(in the rows, 128 means zero)
Families of rows that turns and mirrors carry onto each other, the same ones carrying the whole set onto itself: the rest of each named row's family, in list order
5 families of 6 rows
q321: [133 116 110 133 148 141 132 145 147  87 146 159 147 127 124 140 152 138
 109 106 117 102  89 141 140 110 118 105 110 134 108 111 159 161  96 104
 138 164 162 135  74]
q23: [120 149 153 170 115 151 148 157 131 179 121  94 144 118 139 122 129  94
 123 120 124 143 163 112 116 102 115 117 137 145 131  94 114 141  97 132
 130 117 122 147  78]
q642: [128 158 121 142 157 158 118 145 123 174 121  88 136 123 137 128 131  88
 140 158 145 166 160 111 117 128 106 146 126 182 151 128 121 144 109 135
 153 125 112 163 113]
q721: [136 108 137 153 141 134 130 164 139 108 123 123 124 140 117 107 154 135
 114  90 111 120 111 144 131  79 118 114 114 115  98 107 162 168 103 102
 134 160 162 132  79]
q897: [157 150 149 114 149 120 116 149  88 136 128 119 171  93 150 167 146 106
  94 124 125 132  98 164 113 141 110 113 138 156 123 123 127 168 141 137
 192 170 157 127 121]
q989: [131 126 156 168 117 152 144 133 134 116 118 128 124  99 121 135 157 145
 110  95 113  85 129 138 147 139 149  95 130  94 131 130 100  91 122 135
 156 141 176 109  90]
q914: [127 164 118 135 153 169 145 113 128 140 128 140 148 119 104 178 119 125
 148 145 149 119 146 149 124 157  96 149 115 163 155 161 117 152 122 131
 187 146  98 125 101]
q703: [121 158 146 170 118 150 142 148 144 159 132 124 122 130  96 139 103 126
 159 130 127 128 174 110 101 114 106 140 105 125 141 148 114 132 118 128
 144  96  89 133  76]
q203: [137 120 109 142 166 138  99 151 151  91 143 146  91 153  89 120 130 150
 149 129 117 121 110 128 118 111 103 140  84 129 118 169 165 152 123  97
 144 136 141 136  95]
q279: [145 146 146  92 126 126 158 135 139 118 131 135 134 158 124 192 136 146
  99 105 116  77 132 156 133 144 128 101 127 112  95 106 107 127 100 167
 134 115 153 130  92]
q85: [123 153 122 140 154 168 150 128 114 160 120 110 169 106 150 165 147  93
 115 141 147 132 135 149 135 142 109 126 140 181 147 105 113 161 102 132
 168 169 132 143  99]
q835: [162 118 158  85 162 141 151 138 115 141  96  85 137 160 151 158 151 118
 102 120 117 106 134 175 127 138 122 115 143 142  95 102 113 141 120 164
 169 155 165 153 117]
q169: [127 124 154 127 136 144 138 147 113 139 113  85 100 174 146 139 137 117
 101 130 101  97 129 135 106 118 127  99 129 118  92  94  98 113 115 149
 102 131 169 148  85]
q256: [152 133  93 101 178 134  89 140 162  93 146 154 128 139 109 125 148 133
 138 140 123 136 111 123 127 131 114 143  86 159 122 151 178 159 110 129
 151 134 130 153 106]
q120: [151 112 133  93 169 144 117 138 115 129 101  62  96 180 141 126 120 120
 138 163 121 130 148 140 101 121 113 134 117 138 105 149 110 122 137 151
 137 133 132 165 130]
q171: [169 136 122  61 165 132 140 126 140 108 116 109 134 166 115 175 116 145
 135 141 136 111 145 160 127 145 115 136 115 132 110 161 120 141 126 170
 168 115 115 145 142]
q853: [143 136 107 124 146 157 117 112 143  88 128 130 123 104 112 142 134 153
 140 147 141 109 136 126 144 154 137 123 106 120 153 192 107  93 140 141
 165 127 132 120 137]
q815: [131 142 121 102 132 132 126 132 137 108 133 110  97 177 113 159 105 149
 136 150 117 100 146 120 102 123 119 121 105 107 108 155  99 110 125 156
 104  88 119 144 110]
q665: [156 117 120 116 152 127 121 145 152 110 128 132 156 127 135 113 170 118
 101 101 115 134 109 143 142  96 127 112 119 144 101  89 175 176  90 133
 143 161 151 148  94]
q917: [156 121 118 124 169 125  91 153 155 118 120 118 107 151 100  94 153 132
 143 124 116 155 133 130 119  98 114 149  92 137 114 150 180 167 118 122
 151 134 128 153 114]
q476: [154 167 130 107 138 109 109 134 106 110 146 145 156 104 105 183 115 142
 126 131 133 124 113 154 105 141 106 133 108 129 134 178 128 166 150 140
 188 135 115 116 131]
q737: [118 156 150 166 109 161 176 130 130 147 131 145 156 113 105 173 119 130
 133 107 130  98 146 147 125 126 105 124 122 126 134 122 106 148 109 125
 162 139 112 110  67]
q37: [151 136 134 127 146 154 130 121 135 121 118 126 152  85 149 145 181 125
  93 112 130 106 121 142 161 161 153  98 140 138 140 114 112 103 112 156
 170 152 176 126 119]
q700: [160 132 110 114 156 146  99 121 143 117 111  90 129 100 135 104 155 123
 136 149 137 152 153 116 149 135 154 126 116 139 152 171 122 102 130 160
 164 121 130 146 160]
q615: [151 123 157 155 128 144 124 146 136 143  98  88 128  98 144  99 176 116
 102 101 109 125 146 126 148 122 157 103 144 114 131 109 116  99 115 153
 156 131 174 139 117]
q705: [153 139 133 119 158 123  80 155  88 136 126  87 140 109 150 123 121  95
 125 162 119 168 116 121  89 120 108 135 120 162 131 155 127 148 157 133
 165 143 131 149 134]
q995: [132 161 142 144 103 108  87 153 108 127 149 125 120 118 106 133 106 125
 132 133 102 133 126 100  78 103 113 122  94 105 125 158 121 134 153 136
 122 101 106 126  98]
q636: [136 170 159 138  97 104 125 147 109 124 151 155 154 103 107 181 127 138
 103  97 108  99 110 142 104 120 123 104 114  99 118 127 121 154 133 139
 148 125 136 103  84]
q221: [143 122 136 152 130 145 111 133 139 111 112  94 103 111 108  99 132 145
 151 133 123 128 158 111 132 114 143 126 107  95 143 184 108  87 141 139
 148 108 131 130 134]
q956: [134 146 159 151 114 117  95 164  89 153 132  98 137 106 153 116 133  93
  99 128  94 142 114 115  85 103 122 106 125 133 111 102 123 138 139 134
 125 138 150 139  87]

Same family as q721: q321, q203, q256, q665, q917
Same family as q815: q279, q835, q169, q120, q171
Same family as q956: q897, q476, q705, q995, q636

